In the data rows, zero lies at 4.5, halfway between 4 and 5.
Some points:
[4 7 9 5 6 4 3 9 5 7 3 4 5 5 5 3 5 3 3 3 4 2 3 6 3 7 3 3 4 2 1 5 3 7 3 3 7 4 3 3 3 4 3 5 5 4 3 7 5 1 3 7 4 4 3 7 3 5 4 4 4 9 1 3]
[5 3 5 3 5 8 6 5 3 5 8 4 7 5 3 5 7 4 7 3 3 6 4 4 4 4 4 5 3 4 5 4 4 5 8 4 3 9 5 3 6 4 4 4 5 6 7 3 3 5 5 2 7 5 7 4 2 7 2 5 2 4 5 6]
[4 8 3 4 6 3 9 3 7 8 2 3 5 4 5 5 4 4 3 3 4 2 3 8 4 3 3 6 9 8 6 5 8 5 3 4 8 5 5 5 4 4 7 5 3 6 4 2 5 6 3 5 5 4 5 3 7 5 4 5 4 2 3 3]
[2 5 2 7 5 3 4 5 2 3 3 8 3 2 3 4 4 8 3 7 4 4 5 3 4 4 3 5 4 4 2 9 5 4 3 3 3 3 5 8 5 6 3 7 5 4 5 5 6 4 3 3 3 3 4 6 3 6 5 2 5 4 9 4]
[6 4 3 4 4 6 3 4 4 5 8 4 6 9 4 7 7 5 6 5 4 8 6 5 2 3 6 5 6 4 4 4 3 4 5 3 5 6 8 2 6 5 5 5 6 6 6 3 5 5 8 5 5 2 8 4 5 9 5 4 5 6 4 8]
[9 4 4 3 3 5 3 3 3 3 5 3 5 7 2 5 6 3 1 3 6 7 4 5 5 3 1 3 4 4 4 2 5 3 6 3 3 7 7 6 4 6 4 5 3 5 7 4 4 5 3 4 4 8 4 4 3 5 7 4 4 3 4 6]
[6 5 3 1 3 4 4 3 4 5 4 8 3 4 4 4 3 6 6 6 3 4 9 3 7 6 4 2 4 4 4 4 4 4 2 3 3 2 2 8 4 8 3 4 5 3 2 4 5 4 3 5 4 6 3 4 3 4 6 4 7 2 7 6]
[4 8 7 3 9 4 2 7 6 6 4 1 4 4 4 4 5 8 5 8 3 3 2 7 4 4 5 4 4 4 8 6 3 6 3 4 6 2 5 4 5 4 4 3 3 3 5 6 3 7 4 6 5 5 3 6 3 4 4 4 3 7 6 3]
[3 4 4 7 4 4 3 6 3 4 6 6 6 4 4 6 2 3 4 3 9 3 3 2 2 9 6 5 5 3 4 2 4 8 3 9 6 5 4 4 4 5 4 5 7 4 5 3 7 4 6 4 5 6 5 3 6 4 3 8 3 4 5 5]
[5 3 2 3 6 4 8 4 5 6 4 3 3 5 3 2 4 4 7 4 8 4 3 5 3 4 5 8 3 7 3 5 3 5 4 4 4 2 2 4 3 2 8 4 5 3 5 2 8 2 2 5 4 5 3 2 9 2 3 4 4 4 3 4]
[3 3 5 2 5 5 3 2 3 3 4 4 5 4 9 3 2 5 4 3 5 3 5 3 3 5 4 3 7 3 6 4 9 2 4 4 3 3 4 2 5 3 3 4 2 5 4 4 5 7 4 3 2 5 3 5 5 3 2 2 2 3 3 2]
[1 5 4 3 3 2 2 3 3 3 7 3 5 4 2 6 5 2 9 3 5 6 3 3 4 3 1 6 3 6 3 4 3 3 5 3 4 4 5 3 2 3 2 4 3 6 4 4 4 5 7 5 6 3 3 5 7 5 5 4 4 4 3 4]
[8 4 3 6 5 6 4 6 5 3 6 4 7 6 6 8 8 3 8 6 5 5 3 5 3 4 5 3 4 5 4 2 5 4 7 3 3 7 6 5 8 6 5 4 7 6 9 5 3 2 8 4 6 4 4 4 3 6 5 3 4 3 3 5]
[4 6 9 5 7 5 5 7 8 8 5 5 4 4 3 4 2 4 5 2 3 4 6 7 3 3 5 5 6 7 6 2 5 2 4 3 8 3 4 6 3 2 9 5 5 5 5 6 4 8 4 8 4 5 4 6 7 3 4 3 3 6 5 6]
[2 4 4 2 2 3 7 5 4 2 4 3 2 4 6 5 2 3 3 5 2 4 3 3 4 3 4 4 9 3 7 3 9 3 4 3 5 4 3 3 4 3 8 3 5 2 3 4 4 5 3 3 5 3 2 2 2 4 4 4 3 5 4 5]
[5 4 3 3 2 3 5 5 5 5 2 5 3 5 4 5 2 9 3 8 4 3 6 3 4 2 4 5 4 3 5 8 4 3 4 4 7 5 3 5 4 5 3 2 2 5 5 5 3 6 5 4 2 4 4 9 5 2 3 5 3 5 6 5]
[6 2 6 2 2 6 4 3 5 4 6 6 6 6 4 6 7 5 5 5 3 8 3 5 5 3 4 2 4 3 5 5 5 5 6 6 5 6 9 3 6 4 4 5 6 8 6 5 6 4 7 4 9 2 7 3 6 6 1 4 5 4 4 7]
[3 5 5 7 3 5 4 3 5 3 5 6 4 3 5 4 3 9 5 9 5 5 7 5 8 6 2 4 5 5 4 7 4 5 6 4 5 5 4 6 4 6 6 7 4 3 2 4 4 2 4 4 5 6 5 7 5 2 6 2 6 4 7 2]
[6 3 3 9 2 5 3 6 5 4 4 3 4 3 4 3 3 1 4 5 3 4 3 5 5 7 8 2 4 4 4 8 4 5 3 5 4 3 4 2 2 2 4 9 3 3 2 5 4 5 5 4 4 3 4 3 4 4 4 7 3 4 7 4]
[4 3 5 8 3 4 5 4 4 3 2 4 3 4 4 4 5 3 5 5 2 5 4 3 2 8 5 5 5 4 3 5 3 8 4 8 4 5 4 4 5 4 5 8 3 5 5 6 1 5 2 4 3 3 4 4 4 2 4 8 5 9 6 3]
[3 4 7 6 6 4 4 6 5 5 4 4 3 4 4 2 4 4 5 4 8 4 6 4 5 7 4 6 3 4 5 4 6 8 5 8 3 2 4 5 4 3 2 7 4 3 5 8 7 2 3 4 4 3 6 5 5 4 5 9 3 6 2 5]
[9 4 4 5 3 2 5 3 3 4 6 6 4 2 7 4 6 6 5 3 2 6 6 3 6 3 5 5 4 3 5 1 2 5 5 5 4 3 4 8 2 6 5 5 2 6 3 4 5 3 5 3 3 8 3 4 5 7 8 3 5 4 2 4]
[5 5 3 5 4 8 4 4 6 4 6 2 6 7 6 7 5 5 3 3 5 7 4 4 6 6 7 5 4 5 3 5 3 4 8 8 5 5 5 3 8 4 3 1 9 8 5 5 3 4 6 3 6 4 6 3 5 7 5 5 3 3 4 7]
[6 2 5 3 4 3 5 6 3 5 6 7 7 3 3 4 5 4 3 6 4 6 8 3 8 5 6 4 5 5 4 7 6 2 4 4 4 5 7 8 5 7 5 2 4 4 4 3 3 3 4 6 3 7 6 2 3 4 9 5 9 5 5 4]
[4 6 5 3 4 5 5 4 5 4 2 3 5 2 5 5 5 4 5 3 9 3 3 6 3 5 4 9 4 9 3 3 3 5 4 6 4 6 5 5 3 3 5 2 3 2 2 4 9 4 4 4 3 2 3 3 7 4 4 7 4 6 4 3]
[2 4 3 6 5 6 4 2 3 4 4 4 5 4 2 5 4 5 2 3 4 2 3 3 7 3 9 3 3 4 3 4 3 6 5 5 3 6 4 4 6 3 5 8 8 5 6 4 4 4 5 5 5 4 9 4 2 4 2 4 4 4 2 6]
[5 2 4 4 4 4 3 5 6 4 2 8 3 5 6 3 4 5 3 6 4 1 7 4 6 2 4 5 4 5 3 4 3 3 3 4 3 5 3 5 3 6 2 3 4 3 4 3 3 4 5 2 5 9 4 1 4 4 8 5 9 3 6 3]
[4 6 3 4 6 4 6 4 7 7 3 4 5 3 8 2 6 7 4 3 5 5 3 7 3 4 3 4 6 2 9 2 6 3 3 3 7 4 3 4 3 4 4 3 6 2 3 3 2 8 3 7 4 3 5 8 4 3 4 6 6 3 4 4]
[4 8 6 4 9 2 9 6 7 7 5 5 3 4 3 4 3 2 3 3 5 4 4 7 6 6 3 4 2 7 6 4 4 5 4 4 6 5 4 2 6 5 6 3 3 3 3 8 5 8 6 7 3 4 3 7 4 5 4 2 5 6 4 3]
[4 6 5 5 3 7 4 3 3 3 5 6 7 8 5 6 7 0 4 4 4 4 5 4 7 2 9 6 3 2 5 5 4 4 7 3 4 4 4 8 7 8 5 3 5 5 6 4 4 4 5 4 7 5 6 6 5 4 4 4 7 5 6 5]
These points spread out most along one direction. Take the direction at right angles to it along which they spread out most. Go by this last direction. How far along it is each point below, from 0 to 99? The average is 50, and the first point in the table lies past the average. One standard deviation of the points above along it is 16.
[2 4 4 2 2 3 7 5 4 2 4 3 2 4 6 5 2 3 3 5 2 4 3 3 4 3 4 4 9 3 7 3 9 3 4 3 5 4 3 3 4 3 8 3 5 2 3 4 4 5 3 3 5 3 2 2 2 4 4 4 3 5 4 5] 51
[3 5 5 7 3 5 4 3 5 3 5 6 4 3 5 4 3 9 5 9 5 5 7 5 8 6 2 4 5 5 4 7 4 5 6 4 5 5 4 6 4 6 6 7 4 3 2 4 4 2 4 4 5 6 5 7 5 2 6 2 6 4 7 2] 25
[5 3 5 3 5 8 6 5 3 5 8 4 7 5 3 5 7 4 7 3 3 6 4 4 4 4 4 5 3 4 5 4 4 5 8 4 3 9 5 3 6 4 4 4 5 6 7 3 3 5 5 2 7 5 7 4 2 7 2 5 2 4 5 6] 63
[6 2 5 3 4 3 5 6 3 5 6 7 7 3 3 4 5 4 3 6 4 6 8 3 8 5 6 4 5 5 4 7 6 2 4 4 4 5 7 8 5 7 5 2 4 4 4 3 3 3 4 6 3 7 6 2 3 4 9 5 9 5 5 4] 20
[8 4 3 6 5 6 4 6 5 3 6 4 7 6 6 8 8 3 8 6 5 5 3 5 3 4 5 3 4 5 4 2 5 4 7 3 3 7 6 5 8 6 5 4 7 6 9 5 3 2 8 4 6 4 4 4 3 6 5 3 4 3 3 5] 58
[4 6 5 5 3 7 4 3 3 3 5 6 7 8 5 6 7 0 4 4 4 4 5 4 7 2 9 6 3 2 5 5 4 4 7 3 4 4 4 8 7 8 5 3 5 5 6 4 4 4 5 4 7 5 6 6 5 4 4 4 7 5 6 5] 42
[4 8 3 4 6 3 9 3 7 8 2 3 5 4 5 5 4 4 3 3 4 2 3 8 4 3 3 6 9 8 6 5 8 5 3 4 8 5 5 5 4 4 7 5 3 6 4 2 5 6 3 5 5 4 5 3 7 5 4 5 4 2 3 3] 66
[5 3 2 3 6 4 8 4 5 6 4 3 3 5 3 2 4 4 7 4 8 4 3 5 3 4 5 8 3 7 3 5 3 5 4 4 4 2 2 4 3 2 8 4 5 3 5 2 8 2 2 5 4 5 3 2 9 2 3 4 4 4 3 4] 61
[6 4 3 4 4 6 3 4 4 5 8 4 6 9 4 7 7 5 6 5 4 8 6 5 2 3 6 5 6 4 4 4 3 4 5 3 5 6 8 2 6 5 5 5 6 6 6 3 5 5 8 5 5 2 8 4 5 9 5 4 5 6 4 8] 62
[4 6 5 3 4 5 5 4 5 4 2 3 5 2 5 5 5 4 5 3 9 3 3 6 3 5 4 9 4 9 3 3 3 5 4 6 4 6 5 5 3 3 5 2 3 2 2 4 9 4 4 4 3 2 3 3 7 4 4 7 4 6 4 3] 64
[3 4 4 7 4 4 3 6 3 4 6 6 6 4 4 6 2 3 4 3 9 3 3 2 2 9 6 5 5 3 4 2 4 8 3 9 6 5 4 4 4 5 4 5 7 4 5 3 7 4 6 4 5 6 5 3 6 4 3 8 3 4 5 5] 61
